In the rows, 128 means zero.
D: rows in a few groups, each row roughly a mix of its group's directions
D (144 x 11)
[[101 102 133 172 110 112 146 119 169 142 136]
 [132 129 117  74 164 161 105 131 121 115 132]
 [119 116 171 127 134 133 175 146 117 131  89]
 [187 131 126 151 124 129 125 165 104 110 133]
 [147 134  84 127 124 130  85 117 117  87 140]
 [111  87 139 144  95 117 157 144 126 128  87]
 [114 142 140 151 116 162 165  88 130 106 149]
 [ 95 136 154  95 126  85 114 154 149 117 122]
 [141 117  76 123 106 122 102 120 163 146 150]
 [132 131  84  99 139 170  99 105 130 140 121]
 [133 120 156 150 107  87 140 157 105 120  92]
 [113 125 150 169 157 104 163 122 159 136 143]
 [111 115 156 107 171 119 133 118 143 174 142]
 [136 149 127 170 119 102 141 121 147  92  91]
 [141 139  94 123 131 139  77 117 158 159 139]
 [117 126 160 139 131 103 129 166 139 111  78]
 [ 98 138 132 131 116 109  97 152  88  88 135]
 [130 102 115 146 119 156 125  71 132 148 154]
 [128 160 127  92 110  74 117 111 132 144 130]
 [124 156 166 163 150 151 101 114 155 132 139]
 [122  96 112  90 114 114 105 151 141 100  94]
 [100 159 132 130 167 151 131 103 143 155 159]
 [138 141 108 133 138 148  98 104 175 135 164]
 [ 91 120 151 158 110 104 155 147 164 134 122]
 [124 123  80 123 115 155  91  95 147 113 129]
 [166  93 126 146 118 115 133 159  86 138 141]
 [132 139 130 119 153 160 124 118 170 111 175]
 [107 128 152  94 167 130 115 164 114 113 101]
 [116 104 126 118 158 149  71 144 144 114 140]
 [108 119 166 121 106 133 145 148 112 124  74]
 [ 91 151 104 154 118  91 134 114 144 139 161]
 [134 123 136 116 138  73  89 128 115 160 140]
 [135  87 129 160 109 167 134  90 137 127 119]
 [ 94 136 130  95 146 170 130 105 158 150 133]
 [154 173 121 134 128 102 117 123 137  86  98]
 [160 125 131 138 114 163 113 155  80 116 146]
 [120 139 142 124 161 127 108 109 118 185 155]
 [123 129  73 115 113 123 103 100 149  98 135]
 [120 106  98 134 116 166 116 124 161 143  86]
 [136 149 126 171  77 119 119 122  99 146 132]
 [105 130 160 100 156 136 148 163  99 110 110]
 [129 150 135 148 141 172  85 122 150 152 146]
 [140 149 143 138 111 123 101  81  98 136 162]
 [119 134 112 112 146 133  79 129 112  95 167]
 [127 134 127 145 100  76 139 151 112  92 109]
 [153 126 117 152 118 108  96 104 146 108 175]
 [167 136 131 149 135 145 121 178 114  95 133]
 [182 112 125  91 134 131 128 132 102 159 128]
 [129 161  87 109 123  95 119 114 142 116 166]
 [126 121  87 130 100 136 141  93 135 105 170]
 [122 118 153 175  95 105 160 141 130 119 108]
 [ 89 104 133 122 170 149  99 109 149 112 136]
 [122 131 119 123 131 127 133 181 122  93  83]
 [116 128 152 108 163 148 106 170 151 152 112]
 [110 154 162 141 107 134 138 170 137 101  99]
 [172 116 157 148 139 100 159 126 107 120 153]
 [113 128 137 135 130  96 187 164 124 139 129]
 [132 145 126 171 110 129 118  86 170 116 129]
 [130 116 164 138 116 127 150 121 124 191 124]
 [113 119 159  87 171 126 161 139 116 126 117]
 [122 135 156 107 148 144 129 127 111 191 130]
 [139 128 139 130 142 101 117 176 125 106  82]
 [102 123 122 152 139  80 137 132 151 167 148]
 [103 106 107  84 146 136 109 169 136 110 134]
 [142 120  87  97 120 119 104 120 129 179 128]
 [110 153  93 134 142 148 125 127 148  73 133]
 [143 122 147 141 138  66 104 153 142 132 116]
 [128 101 106 107 133 136  87 136 126 127  75]
 [105 127 166 149 130 121 168 125 146 172 129]
 [136 130 160 141 136 151 165 121 133 169 165]
 [ 96 148 143 158 143 150 161 118 155 160 131]
 [153 131 127 116 132 176 157 148 102 162 116]
 [131 118 109  91 163 147  97 118 152 157 145]
 [128 170 127 143 120  74 120 137 159 112 125]
 [114 155  88 140  95 124 109 124 161  95 133]
 [145 113 144  85 124 124 129 169  98 125  95]
 [142 135 121 120 106 106 160 126 132 172 172]
 [108 140 132 183 143  88 116 130 154 132 127]
 [155 145 143 121 110 110 165 168  97 117 111]
 [135 123  99 128 134 151  89  80 159 134 132]
 [ 93 153 128 136 129 163 125  88 154 106 108]
 [160 125 151 100 120  90 118 140 116 112  86]
 [ 89 160 144 117 129 117 105 132 156  86 117]
 [107 156 115 105 122 133 122 162 134 118  73]
 [155 103 125  94 127 146 115 124  78 153 137]
 [133 134 144 162  97  93 174 148 125 136 126]
 [147 133 122 151  78 111 168 131 137 156 138]
 [116 153 132 118 139 114 135 101 161 107  75]
 [155  96 132 126 134 181 144 108 132 158 128]
 [115 142 142 155 112 154 139  97 130  97  83]
 [123 126 171 145 126 104 166 138 123 113  87]
 [129 123 129 134 124 110 150 175 129  83  93]
 [155 118 147 100 177 131 145 111 124 121 164]
 [136 106 109 146 118 153 120  73 163 133 132]
 [131 121  93 122  91 112 156 106 102 100 106]
 [141 162  96 124 142 176 117 130 110  97 130]
 [144 128 145 135 108 144 155 160 119  88  88]
 [ 83 126 117 113 124 113  93 100 159 149 144]
 [ 83 124 160 110 119 117 153 148 149 153 105]
 [110 143 146 122 121  77 122 164 128 100 104]
 [115 164 123 147  89 160 142 152 110 129  99]
 [115 113  96 109 162 149  99  93 117 127 155]
 [143 144 152 163 113  84 143 161 124 118 110]
 [ 72 149 122 137 114 141 113 108 141 125 165]
 [128 100 162 107 124 146 166 134 144 165 105]
 [134 129 131 145 111 103 123 135 162 134  66]
 [119 150 142 118 147 102  98 185 140 131 116]
 [135 141 147  81 162 114 121 154  93 118 139]
 [178 145 116 137  97 131 105 146 135 116  92]
 [137 125 121 126 145 192 113 110 145 124 158]
 [147 139 128 153 122  84 113 165 132 126  88]
 [130 130  94 147  85 120 111 133 128  80 115]
 [116 119 141 127 118  93 137 175 104  93 107]
 [127 164 107  99 145 107  94 107 151 115 155]
 [103  93 148 112 157  92 129 137 161 147 118]
 [ 87 154 144 115 104  81 120 115 145 119 116]
 [160 102 138  93 122 105 128 145  88 155 118]
 [116 163 124  91 126 127 100 114 101 112 167]
 [123  84 148  99 128 145 122 157  90 148 135]
 [136 120 104 134 113 179 126 130 150 103  88]
 [116 107 161 131 139 124 182 141 160 131 111]
 [105 131 156 147 121 120 137 146 146  89  81]
 [103 105 160 138 136  97 154 158 109 111  99]
 [121 109 138 162 115  73 116 145 138 145 103]
 [161 129 124 152 106 109 100 103  95 149 157]
 [120 148 141 164 138  74 118 121 131 149 155]
 [ 97 104 132  84 157 147 118 113 153 150 142]
 [157 152 102 126 134  79 103 135 116 109 151]
 [144  96 112 115 133 102 132 120  95 125 181]
 [136 176 146 147 130 131 157 135  91 115 156]
 [113 137 140  77 176 147 128 147 128 144 137]
 [127 147 123 147 156 145 129  83 139 142 174]
 [144 126 155 141 118 119 130 164 118  88  84]
 [ 99 147 130 157 103 135 138  87 152 147 157]
 [125 147 123  92 158 111  95 112 146  91 110]
 [140 104 102 118 133 167 100 107 154 165 131]
 [114 130 123 111 126 135 159  99 118 159 181]
 [152 130 128  83 150 126 112 167 110 112  99]
 [151 106 154  95 137  90 110 168 136 126 127]
 [127 115  91 159  89 130  98 131 140 124  94]
 [154 115  91 101 131 147  83 105 123 111 137]
 [112 131 126 111 134 143 167  79 128  95 105]
 [168 164 126 135 109  99 129 169 110 122 137]
 [106  88 105  96 138 171 119 118 148 130 116]]
the one row of each list that fits no group (the others fit one group, some only roughly)
  k864: [ 96 139 125 103 131 128 112 105 152 149 180]
  k717: [138 159 111 128 128 120 122  97 129 163 179]
  k789: [137 139 103 122 113  87 108  92 119 137 168]
  k618: [ 80 153 158 134 124  91 136 150 126 150 128]
  k93: [125 130 139 156 143 136 143 131 126  89  70]
  k716: [133 141 158 116 146 106 167 167 107 102 127]
  k124: [125 142 152 151 104 118 142 153 104 113  76]
  k380: [112 153 127 157 136  87 132 147 124  81 142]
  k582: [103 117 129  94 166 174 118 137 149 128 144]
  k209: [108 121 169  97 150 134 127 153 112 148  90]
  k994: [148 132 122 112 111 113 148 161  92 129  81]
 => k209
  k359: [122 106 163 111 163 165 147 114 138 149 103]
  k840: [123 139 150 141 109  81 154 129 122  94 160]
  k34: [122 142 118  98 136  76 142 145 101  98 142]
  k386: [149 166 133 160 112 166 133 110 154 104 137]
  k192: [106 143 166 139 150 115 178 156 129 137 127]
  k624: [131 140 101 135 120 110 123  83 182 130 131]
  k299: [128 154 126  87 135 116  71 110 130 129 118]
  k616: [169 131 116 111 143 131 132 169  91 151 147]
  k247: [163 114 109 132 125 127 125 112 126 183 162]
  k378: [128 146 127  99 164  87 108 148 163 122 136]
  k126: [ 72 135 129 132 147 165 119 112 142 100 124]
 => k299
  k458: [108 118 130 120 147 166 136  73 142 103 133]
  k731: [161 157 103 150  97 124 126 111  90 127 152]
  k838: [115 167 114 146 138 177 144 100 146 130 146]
  k942: [139 131 122 158  93  69 139 118 113 133 122]
  k652: [128 136 127 120 122  77 136 134 131 111  72]
  k968: [130 100 107 132 133 155 112  69 127 104 129]
  k917: [114 118 117 138 106 125 146  95 155 172 163]
  k418: [151 154 151 157 126  82 131 160 148 120 139]
  k999: [144 126 142 148 146 192 136 124 100 139 137]
  k526: [134 127 122 143  80 104 156 133  97 157 105]
  k401: [124 113 121 115 131 165 107 128 109  98  75]
  k943: [164 124 100 128 100 128 112 128 108  76 129]
  k232: [141 140  87 135 105 144  99 149 108  96 101]
  k402: [181 150 108 118 141 119  97 124 124 103 152]
 => k999
  k649: [109 132 154 125 134 172 156 145 153 128  88]
  k969: [104 119 156 109 134 176 131 156 116 107 100]
  k334: [123 153  94 152 112  83 123 144 138  96 143]
  k162: [153 125 156 166 114  94 139 134 130 157  95]
  k164: [159 154 106 176 126 101 136 138 129 110 152]
  k385: [121 147 109 162  97 121 133 162 122  89 101]
  k231: [144 138  93 145  92 161 116 106 119 131  92]
  k59: [104 135  83 106 113 157 117 136 141  94 104]
  k753: [156 137 157 156 122 117 156 105 108 140 170]
  k110: [131 116 141 145 124  65 149 120 139  96 133]
  k940: [162 121 122 158  95  98 146 109 142 161 112]
 => k334
  k923: [ 74 123 142 147 128 100 127 120 166 107 120]
  k150: [163 114 123 117 111 106  98 155  85 127 108]
  k632: [109 123 110 157 131 133  94 128 145 104 180]
  k323: [119 117 117 122 129 136  84  79 132 154 158]
  k211: [ 63 149 126 122 148 131 136 138 150 114 109]
  k833: [139 109 141 118 151 176 107 123 114 174 126]
  k128: [131 132 101  82 145 130 115 117  95 168 142]
  k875: [110 114 125 115 147 165 108  92 163 129 159]
  k447: [150 105 135 143 107  93 138 134  73 114 128]
  k320: [127 112 148 145 108 120 131 147 100 103  72]
  k654: [166 100 124 128 119 124 120 133 111 159 179]
  k788: [161 146 108 151 104 122 132 139 121  76 108]
  k997: [121 135 113 151 113 160  97 113 181 130 114]
 => k788
  k258: [102 138 160 126 116  99 146 143 158 117  84]
  k907: [139 163 122 167  95 107 132 165 125 111 142]
  k345: [125 129 126 137 135 168 133  75 124 130 169]
  k956: [141 154 133 143 120 135 100 160  96  81 127]
  k18: [ 88 102 140  91 147 162 134 115 128 150 112]
  k184: [104 137 158 101 135 124 161 173 122 129 100]
  k240: [ 76 131 140  95 148 113 113 134 132 106  98]
  k346: [138 147 151 151 153 117 148  97 122 141 177]
  k15: [ 83 137 152 129 137 157 126 138 162  97 107]
  k946: [139 137 101 109 126 112 104 182 117  97 117]
 => k946
  k374: [113 147 122  83 147 119 104 150 125 141 172]
  k252: [147 123  98 125 136 110 122  92 151 160 170]
  k389: [130 126 130 143  87 159 181 106 120 134 135]
  k527: [144 146 115 135 145  85 104 125 166  93 139]
  k473: [ 86 157 141 161 136  88 129 155 134 129 124]
  k960: [128 116 172 129 139 127 138 179 119 156 105]
  k400: [153 135 126  93 119 132 107 140  87 149 167]
  k857: [134 151 129 149 106  64 139 122 141 127 111]
  k936: [ 91 127 144 158 143 140 141 149 166 101 104]
  k619: [142 115 101 115 125 181 136 100 153 103 119]
  k13: [177 105 126 139 114 128 157 127 124  82 128]
  k664: [161 119 100 142 109 110 124  86 115 155 156]
  k10: [133 130 134 134 122 126 114 114  81 172 168]
 => k10
  k45: [119 136 161 133 130  68 153 121 127 140 102]
  k559: [ 68 149 120 113 132 130 132 141 160 103 118]
  k593: [132 134 124 132 120  90 130 132 125  63 150]
  k170: [164  88 126 114 141 141 109 136 117 168 101]
  k540: [ 71 140 135 139 103  97 149 129 143 149 133]
  k158: [145 131  92 180 108 129 116 111 139  96 132]
  k779: [110 123 142 111 133 107 169 143 116 159  84]
  k610: [121 109 105 143 123 132 109  98 128 146 187]
  k201: [ 89 118 158 116 147 164 114 145 150 103 108]
  k280: [110 106 132 143 155 116  81 112 166 126 148]
  k735: [157 162  98 108 151 117  84 135 131 145 135]
  k669: [123 129 106 146  95 124 128 161 130  87  89]
 => k45
  k395: [ 66 125 125 113 157 161 130 126 143 124 122]
  k794: [150 134 150 136 145  78 152 108 145 145 157]
  k718: [142 127  92 158 116 119 122  88 115 144 168]
  k703: [153 110 151 137 143 123 129 126 106 183 159]
  k858: [114 112 137 157  85  97 169 109 126 125 121]
  k183: [ 99 133 117  72 154 126 103 136 139 102 129]
  k831: [144 127 100 141 145  99 118  82 149 135 164]
  k571: [117 151 127 165  88  93 130 100 145 109 128]
  k603: [155 110  81 126 106 116 121  96 128 141 162]
  k517: [146  81 119 144 107 155 130 104 124 162 105]
 => k858
  k28: [108 114 111  82 130 157  99 104 152 147 123]
  k516: [143 115 129 174  77 109 142 109 131 128 141]
  k278: [110 138 111 125 115  88 112 137 138  71 116]
  k905: [154 134 161 133 144 141 173 158 123 145 156]
  k255: [123 131 164 129 140 158 154 161  95 156 143]
  k467: [134 151 122 166  88 113 173 129 127 146 137]
  k888: [115 134  78  80 130 131 105 138 129 103 129]
  k922: [119 165  91 129 113 148  87 128 110 103 138]
  k20: [132 141  87 114 133  89  85 113 146 110 130]
  k304: [119  94 130 102 106 115 151 145  85 148 102]
 => k905
  k46: [104 170 125 109 151 137 103 139 127 102 167]
  k257: [131 115 109 107 135 117 127  94 145 174 168]
  k547: [ 99 145 108 103 130 123  92  80 127 115 146]
  k723: [158 130 115  92 149 158 142 101 104 122 159]
  k14: [147 114  99 174 125 141 138 120 150  85 119]
  k842: [118 129 168 110 159 106 138 156 123 123  85]
  k394: [112 109 134  84 160 158 132 115 121 140  89]
  k914: [135 133 111 128 163 139  85 139 178 116 128]
  k784: [138 144 144 145 119 101 126 175 118  86 106]
  k223: [137 136 125 159 116  78 113 133 121 106 170]
  k835: [140 121 134  94 183 113 111 102 110 135 146]
 => k723
